Named turns come first, each shown by rows before and after it. Which turns, in which order, take the first row of each pair that follows to the second? Write the first one first, as in the answered first pair.
j383 (before => after):
[ -7  15   3  -9   1  19 -22 -19  11   9 -15] => [  3  -5 -10  -9  -9  16  -9 -24  -2   5 -27]
[ 12 -24 -15   6  -4   0  14  14 -13 -13  -1] => [  5  -6  -4  16  10  -2   8  29  -6 -14  13]
[ -8  13  17  22  21 -14 -35 -20   7  12   9] => [ -6   3  13   8   8  -6 -38 -38   5  19  -4]
j512 (before => after):
[ -1 -10   7   0 -13  -7   6  -2   2  -1 -15] => [  2 -10   6  -1 -12  -5   2  -3   4  -1 -15]
[ 21 -10   2   5  29  -2 -14   7  -9 -20   8] => [ 12  -9   5   2  27  -5   5  18  -8 -21  17]
[  2  38  12   6  17  -3 -48   7  23   5  16] => [-16  40  17   0  14  -9 -10  29  24   1  31]
[  4   5  -9   8 -11   8   2 -13  -7  -5  -6] => [ 14   4  -5   2  -5   9 -13  -5   2  -6  -7]
j211 (before => after):
[ -7  11  -7  38  22   9   2  20 -12 -23  -2] => [-10  17  -7  41  22  14  -9   5 -13 -17  -4]
[ -3 -14   4 -30 -16  11  -6 -17  21  12 -12] => [ -6 -16   6 -34 -16   6  11  -2  23   7  -6]
[  0   4   5   3   3  -8  -5  19  -3 -12   7] => [  3   8   3   7   2  -4 -22   3  -5  -9   2]
Pairs:
Each pair is two turns apart.
[ -2   2  -8 -17 -10 -14  18  12  -2  -1 -15] => [ 13   0 -10 -18  -4 -11  -5  11   5  -2 -21] -> j211 then j512
[ 14   9  10 -27  11  13 -48   4  27   7  -1] => [ 10 -12   7 -51  -1   9  -5  29  27   0  -2] -> j383 then j512
[-19  -4   6  -4 -18  -3  19 -20  -8   8  -1] => [-18  -7   9 -12 -16  -5  27  -1   0   5   3] -> j512 then j211
[-11  -9   3  -5 -27   1   9  -5 -16  -2  -1] => [  9 -19  -2  -4 -22   1  -7  -1 -14  -8  -9] -> j211 then j512
[ 18 -15 -11  17   7   1 -18 -28  -6  -3 -17] => [ 11 -13   7  -8  15  -8  12  31  21 -11   5] -> j512 then j512
[ 11   7   4   5  24 -13  -9  36  19  -9  14] => [-24  26  16   0  11  -8   9  18  16   6  22] -> j512 then j383
[-10  -1  -9 -22 -18 -14  16 -32  -6   8  -2] => [-13   2  -3 -33 -16 -16  25 -13   5   8   4] -> j512 then j211
[ -1  -1   0 -16 -15  -1  21  -4  -5  -9   3] => [  2   0  -5   0 -12  -1  12 -18 -15  -9   0] -> j383 then j512
[ -9  12  16 -24   8  -1 -14  13  30  15   6] => [  5   6   9 -19  11   2 -30   6  29  12  -3] -> j211 then j211
[ 13  -6   6 -36 -13   6   9  11  25 -24  16] => [ -1  -8  -1 -24 -25   3  34  -5   6 -24  18] -> j383 then j512
[ 11 -16 -20  12  11 -10  16  -7 -11 -18  -7] => [ 13   0 -10   4  19   1 -25 -21   6  -6 -12] -> j211 then j512
[ 29 -24 -17  14  11 -17  10  32  -8 -20   2] => [  5   8   1  24  23 -18   8  38   0 -14  24] -> j512 then j383
[ 6  5 11 11  8 10 -8 -6  2  2  2] => [ 9  3 12  0  8 11 -6  2  9  2  1] -> j383 then j512
[-26  18   9  15  -1  -6  20  -9  -1   3   8] => [-14   4   3  12   1 -12  33  13  -2  -8   8] -> j512 then j211
[ -7   3  -1 -22 -16   3  13  12   8  17 -15] => [ -2  -5 -10 -10 -20   1  18  -1  -9  14 -22] -> j383 then j512
[  3 -28   0 -14 -17  -1  38  23  -6  -4  -2] => [ 34 -22  -8  13   1   4 -32  -4  -9  -5 -17] -> j383 then j211
[  3 -22 -20 -17 -30   9  -7 -39 -19  13 -24] => [-29   8  10 -43 -26  14  -1 -20  11  26  -3] -> j512 then j211
[ -2  17  22  -3   3 -17  -3 -39  -6  39  -6] => [ 22  -6  12 -16  -2 -15 -10 -35  -4  34 -23] -> j512 then j383
[-20  29  16 -14  -6  12 -17 -23  22  17  -1] => [  7 -20 -17  -6 -25   2  18 -30 -14  -2 -23] -> j383 then j383
[ -4  -1   3  21   7 -15  18   6 -17 -10   7] => [-13  15  10  24  11 -11   0  -7 -13  -2  10] -> j383 then j512
[  0   0 -11  15  -2   0  -6 -20  -9   0  -6] => [  9 -12 -14  11   0  -7  13   6  -6 -11  -1] -> j211 then j211
[ 30  -1 -16  29  22 -39   2  41  -2 -15 -13] => [ 12  20 -17  46  13 -26 -30 -23 -18   6 -23] -> j512 then j211
[ -5   0  15 -12  -3  -7  14  -8   9   6   0] => [ 15 -12   8  -5   4 -13   7   6   8  -5  -3] -> j211 then j383
[  9 -27   2   0 -11  -3  20  -9 -20  11   6] => [ 29 -28   4  -7  -1   1 -11  -1  -4   9   1] -> j512 then j512
[-19  -7   1 -22  -7  -5  43  42  -3  -1  28] => [-32   3  -9  18 -10  -7  42  -1 -36   2  28] -> j512 then j383
[  3  -2 -11 -28   5  -5 -17  16  10 -11   8] => [-10  -5 -12 -29  -3  -8  10  16   2 -11  12] -> j383 then j512
[ 15   1  14  19  20  -8 -27  28   8 -13  13] => [ -6  12  19   2   0  10 -43 -22   8  12   0] -> j211 then j383
[-14  -9  -3   5   9  10  26  17 -13  -6  -4] => [-15  -1  -5  22  15  10  13   4 -20  -6  -3] -> j512 then j383
[ -4  10  12 -43 -10   5   9  13  32   8  16] => [  7  -7   0 -36 -11  -4  31  26  21  -5  16] -> j211 then j512
[-18  -5   6 -16 -16  10  26  -3  -5  15  17] => [ -8  -9  -5  -2 -18  14   8 -30 -18  14   3] -> j383 then j512
[-18   3  -2  21 -17  -2  -2 -42 -22  13  -4] => [ 14   1  17 -15  11  -1 -38  22  27   5   2] -> j512 then j512
[ 12  -6  -9  20   3  -3   1 -12 -17   2  -5] => [ 22  -2  -2  15  14  -3 -16   3  -3   1  -2] -> j512 then j383
[ -5  26  12   7  19   7 -33  -6  12  11  10] => [-17  19  19 -25   7  10  -8   6  24  17  10] -> j211 then j383
[-31  25  10  18   8  -3   6 -10  -8   5  12] => [-10  16  13   6  22  -9   0  30  11  -6  16] -> j211 then j383
[ 28 -19  -5   2  16  -7  -9  34   7 -15  -1] => [ -6  -2   6   4  11 -11  28  40   3 -11  17] -> j383 then j512
[-12  17  -6  29  -2  -1   8 -17 -19  -2  11] => [-22  25   7  15   0   0  19   4  -5  -1  23] -> j512 then j211
[ -1   5   2 -11   4  -8  -3  21  17  -1   5] => [  2  -4  -2 -22  -7  -1  -5   6  14   5  -7] -> j383 then j383
[-15  26   7  29  10  -7 -15 -16   0  11  12] => [-18   6   7   2   2 -13  34  24   7   2  17] -> j383 then j211
[  3  15 -10  35   5  -5 -17 -22 -17  -3   6] => [ 12  16   5  10  20  -7 -16  30  14  -9  17] -> j512 then j512
[ 49 -35  -8  -2   6 -12 -16   6 -20 -15   1] => [ 31 -14  11  -4  21 -18  -6  41   0 -17  28] -> j512 then j383
[-25  11   5  -4   7   5   8   0  22  12  15] => [-24   1  -5  -1  -6   8  11 -25   8  17   4] -> j512 then j383
[  0 -13 -10  -4 -10  -3  23  13 -12 -14 -12] => [ 15 -15 -16   0  -7   2  -7  -4 -12 -11 -24] -> j512 then j512
[  3   0   7   1  10  -8  -1  28  12 -15  10] => [ 16 -11  -9  19   6  -7 -13   2  -8 -17  -5] -> j512 then j211
[ 14  -1  -4  11   7  -3 -16   8   2  -1  -4] => [ 12  -1  -1   6   5   0 -22   3   6   3  -7] -> j383 then j383
[-15  30  16  -4  -9  15 -14 -31   8   4   9] => [-14   6   1   6 -19  -1  41 -12 -14 -14  13] -> j211 then j512
[ 59 -29 -13   8  -1  10 -23  21  -1 -21 -24] => [ 32 -13   1  17   7  -3  24  60   2 -30   7] -> j383 then j512
[ -3 -34 -11 -17 -31   2  -2 -46 -21  17 -29] => [ 37 -54 -20 -11 -11 -10 -11  -3 -15  -6 -30] -> j512 then j383
[-7 10 16  4  5 -9 19 41 18  3 25] => [ 28 -22 -15  31   0 -14  13  19 -15 -12   2] -> j512 then j211
[-38   1  -6 -16 -11   0  27 -16   9  16  -9] => [ -9  -2  -8 -20   1   9 -26 -24  23  18 -24] -> j512 then j512
[ -9  -4  -5 -22 -16   7  19 -13 -15  11 -21] => [ 10  -6  -2 -33  -4   9 -12   0   2  10 -26] -> j512 then j512
[ 20   3 -20  11   6  12 -25 -23  -6 -12  -9] => [ -9  30   3  -8   9  17 -23 -14  17   1   8] -> j512 then j211
[ -1 -10   5   9  -5 -12  38  -8 -21 -12 -18] => [ 31 -13   5   1  10  -4 -18  -7  -3 -11 -33] -> j512 then j512
[ 17  -1 -12  23  10  -4 -15  -1 -14  -3  -9] => [ 15   7   1   7  18  -2 -23  17   7   0  -2] -> j512 then j383
[ 32 -17  11 -12   3   1 -27  -2  -6   6  -6] => [ 28 -21  13 -15   5  -7   0  26  -5  -3   6] -> j383 then j512
[-29  49  23  22  10   1 -27 -14   7  13  29] => [-19   3  17 -25 -11  -9  46  43  14  -5  28] -> j383 then j211
[  9  -1   5 -28  -1  17 -34 -11  21  14  -8] => [ 17  -7   6 -35   5  11 -22  16  26   6  -2] -> j512 then j211
[  1   5  -2 -25   0  30 -18 -23  20  15 -25] => [ 10 -16  -9 -36  -7  24   7  -2  19   5 -27] -> j512 then j383
[ -8   3  -9  13  -8   3   3 -28 -16  -1  -5] => [-25  18   9  -6  -5   4  12  -6   4   6   9] -> j512 then j211
[ 16   4  -5  -2  -2  -7 -34  14  10  -7   9] => [-14   7  -4   6 -16 -14  20  14  -7  -8  22] -> j512 then j512
[ 15 -33 -25  -1 -17  -4  34  -7 -22  -7 -22] => [-20 -10 -12  -5 -23   2  46 -22 -21   7 -10] -> j211 then j211
[-22   0 -13   1 -12  -3  37  -8   0   2   4] => [-29  13  -5   5  -4  -3  32  -1   8   3  14] -> j383 then j383
[  0 -13 -12  12  -7  -9  30  -5 -19 -10   1] => [  5  -1 -10  31   7 -12  10  -4 -19 -13   7] -> j211 then j383
[  1  -5  -6  12  -3 -12   5   0  -5 -15  -1] => [-12   3  -1  10  -5 -10  10  -6  -5 -10   4] -> j211 then j211
[-11  -4 -11  -8 -15   8  13 -29  -9   2 -18] => [-23   7   4 -24 -11   8  19 -10   7   7  -6] -> j512 then j211
